[ -33  -71  -31  -21  -27  -67 -107  -20  -40  -46  -37  -43  -60  -58
  -36  -25  -55  -36  -16  -61 -110  -88  -22  -41 -108  -47  -68  -57
 -108] -> Bub
[ 38  75  33  21  34  75 113  24 -42  55  40  50  61  61 -40  33  61  38
  23  60 116  85  29 -43 106  51  71  56 111] -> Mesos
[ 34  65  30  22  26  63  94  22  29  46  37  45  57  58  33  32  56  33
  12  56 101  76  25  36 100  38  67  55  93] -> Lif
[ -35  -69  -29  -18  -28  -69 -105  -21  -38  -43  -40  -46  -62  -57
  -36  -29  -58  -34  -14  -59 -116  -84  -26  -42 -108  -43  -71  -55
 -111] -> Fekir
[ 38  75  33  21  34  75 113  24  37  55  40  50  61  61  38  33  61  38
  23  60 116  85  29  46 106  51  71  56 111] -> ridok
[-105  -14 -116  -84  -18  -38  -43  -29  -59  -26  -40  -36  -57  -71
  -58  -35 -111  -43  -69  -69  -42  -46  -29  -34 -108  -21  -27  -55
  -62] -> tup
order: [-111  -35  -69  -29  -18  -28  -69 -105  -21  -38  -43  -40  -46  -62
  -57  -36  -29  -58  -34  -14  -59 -116  -84  -26  -42 -108  -43  -71
  -55]
Fekir
q: [ -35  -69  -29  -18  -28  -69 -105  -21  -38  -43  -40  -46  -62  -57
  -36  -29  -58  -34  -14  -59 -116  -84  -26  -42 -108  -43  -71  -55
 -111]
Fekir
rev: [ 55  67  38 100  36]
Lif
order: [ 32  56  33  12  56 101  76  25  36 100  38  67  55  93  34  65  30  22
  26  63  94  22  29  46  37  45  57  58  33]
Lif
q: [ 34  65  30  22  26  63  94  22  29  46  37  45  57  58  33  32  56  33
  12  56 101  76  25  36 100  38  67  55  93]
Lif

[  25   16   19   20  -49  -16 -124   26   -2   18    4  -37] : soz
[  39   -1   64   24  -51  -21 -101   39  -11   20    0  -25] : mel
[ 23  16  19   6 -37  24  28  62 -23  31  10  -1] : sakin
[ -9  18 -39  -1 -22  22 -11 -24  81 -24 -25  83] : Zuno
[ 43  35 -45  -3 -59 -40  -8  52 -53 -21 -63 -49] : mabe
[ -7 -19  39   5  20   9 -11   1  -3  11  22 -16] : Kuzo
[ 12  17  23  -5  34 -51  14 -39 -28 -13 -26 -13] : Favo
[ 26  24  26  12  18  -7  71  38 -32  15   7  13] : rebam
[ 23  16  19   6 -37  24  28  62 -23   8  10  -1] : gilu
[  0   0   7   1 -45  63 -43  39  62 -35 -23  21] : fufev
[ -3 -21  56   9  74  14 -25   2  35 -40 -37 -33] : nub
q: [ 23  16  19   6 -37  24  28  62 -23   8  10  -1]
gilu
q: [  39   -1   64   24  -51  -21 -101   39  -11   20    0  -25]
mel
rev: [  20  -11   39 -101  -21  -51   24   64   -1   39]
mel

[  2   9  14  -1 -40 -59  12   2 -27  28 -45 -48 -72  -7  56  56   1   2
 -10  -1 -23 -41 -14   0  -5 -40  15  -1   1   9  -7 -18 -43  39  -6  63
 -13  21  50   0  54   2  67 -29 -19 -15 -45  40 -19 -61 -32  -3  58  76
  -3 -14  29  34  33  24 -27 -31] : Sopev
[  7  44  32  -7 -26  48  46   3  24  13 -63 -66 -24  24  36  27  41  47
   6  27  20  42 -75 -46 -94 -23 -34 -23  32   5  20  27 -40  29 -62  61
  26  62  11 -40 -13  71  -7  15 -21 -61 -62  37  12  38  14  -8  43 -71
  -7 -42 -12 -25   2 -13  15   8] : nesal
[ 26  25 -27   3  -4  46  30 -25   6  19 -35 -16 -14 -10  13  47  16  19
  -3   3 -18 -39 -55  -2  -4   2 -29   1  13 -30  38  18  28  -9 -15  17
  27  26  16 -11  -9  25  15 -17 -39 -24   4  29 -21  -4  36 -14  12  -5
  -2 -21   4   5   5  21 -39 -31] : fam
[ 14 -15 -17   1   7  17  13  16   6  23 -41 -16 -39  -6  26  65  -8  20
 -16  16   4 -10 -54  14 -18  -5 -25   2  -9  -8  16   7  44 -13 -16  50
  38  21  40 -20 -29  17  11 -35 -42 -44 -39  40 -13  -5  37   8  13  29
  -3 -44  26 -10  22  22 -19   2] : zubut
[ -11  -57    1  -15    9  -16   17   -3    1   -1  -25   -8  -78  -28
   13   73  -20   36  -21   10   21  -24  -71    1  -11   35  -10   -6
   18   13   48   18   25  -56    2   21   -2   36   24    1  -22   44
   29  -49   -8 -121   29   45   -3  -10   10    2   27    0  -22  -49
   41  -11    3   22  -55  -21] : viki
[-41  12  14  15  29  -1 -15  28   2 -72 -14 -13 -36 -27  76   1  67   2
 -59   0   2 -31  63  -3 -61  39  -5 -10 -19   9  24  58 -40  33 -14 -43
  -1  -6 -32  34 -24  56 -29  -7   1  21 -48  -3  50  -1 -19   2  40 -45
 -27 -45  56   9  54 -40  -7 -18] : torim
[ -3  47 -24  56  36  68  53 -66 -22 -24 -25 -13 -96 -51  -3  40  -2 -18
 -24 -18 -65 -31 -62 -26 -53  11 -58  18   3 -47 -13  -1  39  -4  20  36
  36   7  26 -29  -6  23   0   5 -46 -48  33 -14  10 -18  29 -43   3  11
 -34 -74  97  37 -16  54  37 -13] : vogu
[-42 -40  18   9  16  -7  78   2  21  17 -92 -11  27  28  55  93  22  17
 -58 -10 -24 -29  -5 -11 -35 -65 -31  50 -34  37  92  14  41   7 -69  13
  21  49 -31 -15 -20   4  39 -51  31 -50  -8  37 -13  19  74   1  -1  19
  -3 -45 -25 -49  20  -5  -5 -38] : Fuv
[  1 -10 -11   0  -1  17  30 -17  -9  10 -53 -16 -29 -14  33  38 -14  13
 -35   5   4  -8 -51  24 -35   1 -14 -32   1 -24   8 -25  -3  21 -31  27
  18  24  21  -6   4  -3 -15 -36 -31 -31 -15  30  14  11  16   6  18 -21
 -36 -19  10 -12  23   5 -23  -5] : Zorek
order: [  1  12  -3  33 -19  24   9  58 -40   9 -40 -13  63 -45 -15  -1  39  50
   2 -10 -45  56  -5 -32  -7  -3 -59  29 -41  34 -43  -6  -7  54 -23  28
 -61   0  -1   2 -31 -19 -72  76 -14  21   1 -48 -18   0  56  15  67  -1
 -27  40   2  14 -29 -27 -14   2]
Sopev
q: [  7  44  32  -7 -26  48  46   3  24  13 -63 -66 -24  24  36  27  41  47
   6  27  20  42 -75 -46 -94 -23 -34 -23  32   5  20  27 -40  29 -62  61
  26  62  11 -40 -13  71  -7  15 -21 -61 -62  37  12  38  14  -8  43 -71
  -7 -42 -12 -25   2 -13  15   8]
nesal
loc: [-63]
nesal, 11

[ 12  16  38 -33 -35   7 -59  -5  56 -28 -38 -29  96 -30  87 -57 -58 -29
  49  51  -6 -49  48  69 -42 -43 -16 -30   3 -53   8  18 -20  -7 -19  -2
  10]  Vene
[ -7  12   7 -21 -32  16 -50  -8  57 -32 -38 -15  93 -46 -50 -50 -68 -14
  83  41  -7  46  43  -5 -46 -27  11 -37  -1  17 -61  -2  17 -29 -11   1
 -24]  Mube
[  8  -5   5 -20 -38   7 -69  10  65 -31 -42 -15  84 -62  83 -44 -74 -14
 103  55  -5  29  24  90 -42 -26  -9 -37   8  18 -53   3  10 -19  -7  -2
 -20]  lur
order: [-68 -61 -50 -50 -50 -46 -46 -38 -37 -32 -32 -29 -27 -24 -21 -15 -14 -11
  -8  -7  -7  -5  -2  -1   1   7  11  12  16  17  17  41  43  46  57  83
  93]
Mube
all Mube: [-50]
7 15 16
rev: [-20  -2  -7 -19  10   3 -53  18   8]
lur
loc: [-6]
Vene, 21

[ 16  -3  63  16 -61  24  40] = sonu
[103  17 -69  50   3   2  34] = nani
[103  17   5  50   3   2   5] = Barag
[ 92 -24 -60   4   4   8  15] = nesip
[ 90  -6 -58  21  -5  15  44] = Davu
[ 77   0 -56  34   4 -10  42] = Sipef
[ 65  -2 -35  56   5  25  23] = zuse
[ 11  69  53  40   2  15 -89] = nov
[-61  64  16  24  40  16  -3] = kofem
[ 63  -7 -61  16  16   7  32] = fep
[ 63  -3 -61  16  16   7  15] = sola
[ 90 -12 -92  11  -8  15  16] = Kor
order: [-61  -3  16  16  24  40  64]
kofem
order: [-61  24  16  -3  16  63  40]
sonu
rev: [ 2 40 53 69 11]
nov
all Barag: [5]
3 7
loc: [42]
Sipef, 7

[-16  26   9 -65]  pimap
[-16 -64  26  10]  mima
[ 14 -22  -7  -8]  mabuf
[-13 -33  14 -36]  kago
[ -37    6   20 -124]  Lofe
[ 35 -82   8 -29]  Peb
[ 35 -58  30 -56]  zoni
loc: [30]
zoni, 3
order: [-65 -16   9  26]
pimap
loc: [-64]
mima, 2
loc: [-65]
pimap, 4
rev: [10 26]
mima

[  1 -29 -33  87  37 -45] -> fumo
[ 70 -65  45 -47  44  -7] -> Geg
[  31   -3   14 -100  -32   39] -> buf
[-81  78 -30 -12 -68  40] -> tof
[-82  63 -54  91 -30 -14] -> sape
[-69  62  45 -47  44   6] -> dar
q: [ 70 -65  45 -47  44  -7]
Geg
loc: [-12]
tof, 4

[-122   -9  -28   62  -36   -4]  bido
[ 88   7  -4  62  37 -31]  kun
[ 33 -60  17  62 -17 -91]  sez
[ 79 -30  -4  62 -17  69]  ratot
[  7  61  37  88 -62  -4]  kolob
[ -4 -32 -32 -32 -32  -4]  ped
order: [-31   7  -4  88  37  62]
kun
all ped: [-32]
2 3 4 5
rev: [62 -4  7 88]
kun

[ 61  16  -8  23  -4  17  27  19  62 -48] : roli
[ -28    9   -4  -11  -37  -15  -10   70   23 -102] : vovid
[  70  -15  -37   -4   23 -101  -11    9  -28  -10] : Dul
[ 27 -12  14  52  23  12  13 -35  52 -79] : Soli
[ 50  14 -29  -5  27   5  13 -43   6   0] : guze
[-29  -9  15   5 -25   0  -7 -28  78  -4] : rit
[-22 -27 -23 -27 -66  62  19  27  17  73] : Lubiv
order: [-102  -37  -28  -15  -11  -10   -4    9   23   70]
vovid
q: [ 61  16  -8  23  -4  17  27  19  62 -48]
roli

[ 14  41 -66  26 -47 -69 -60  84  12]  dafuv
[-10 -69  72 -79  93 -12  80 -90 -69]  Fava
[-49 -90  41 -18  13  82 -57  25  23]  bes
[-93 -36  -9  26  -7  47 -64  80  30]  gop
[ 26  88  33  36 -94  23 -92  35 -44]  nevef
[ 34  87 -18 -20  20  83  91 -15 -30]  Kili
[ 14  41 -66  26 -47 -69 -60  84  79]  Nel
[ -9 -56 -72 -49 -73  67 -39   0  54]  Doku
[ 51  89  52   3  88  65 -16 -30  51]  dos
loc: [-10]
Fava, 1
order: [-69 -60  84  12  14  41 -66  26 -47]
dafuv

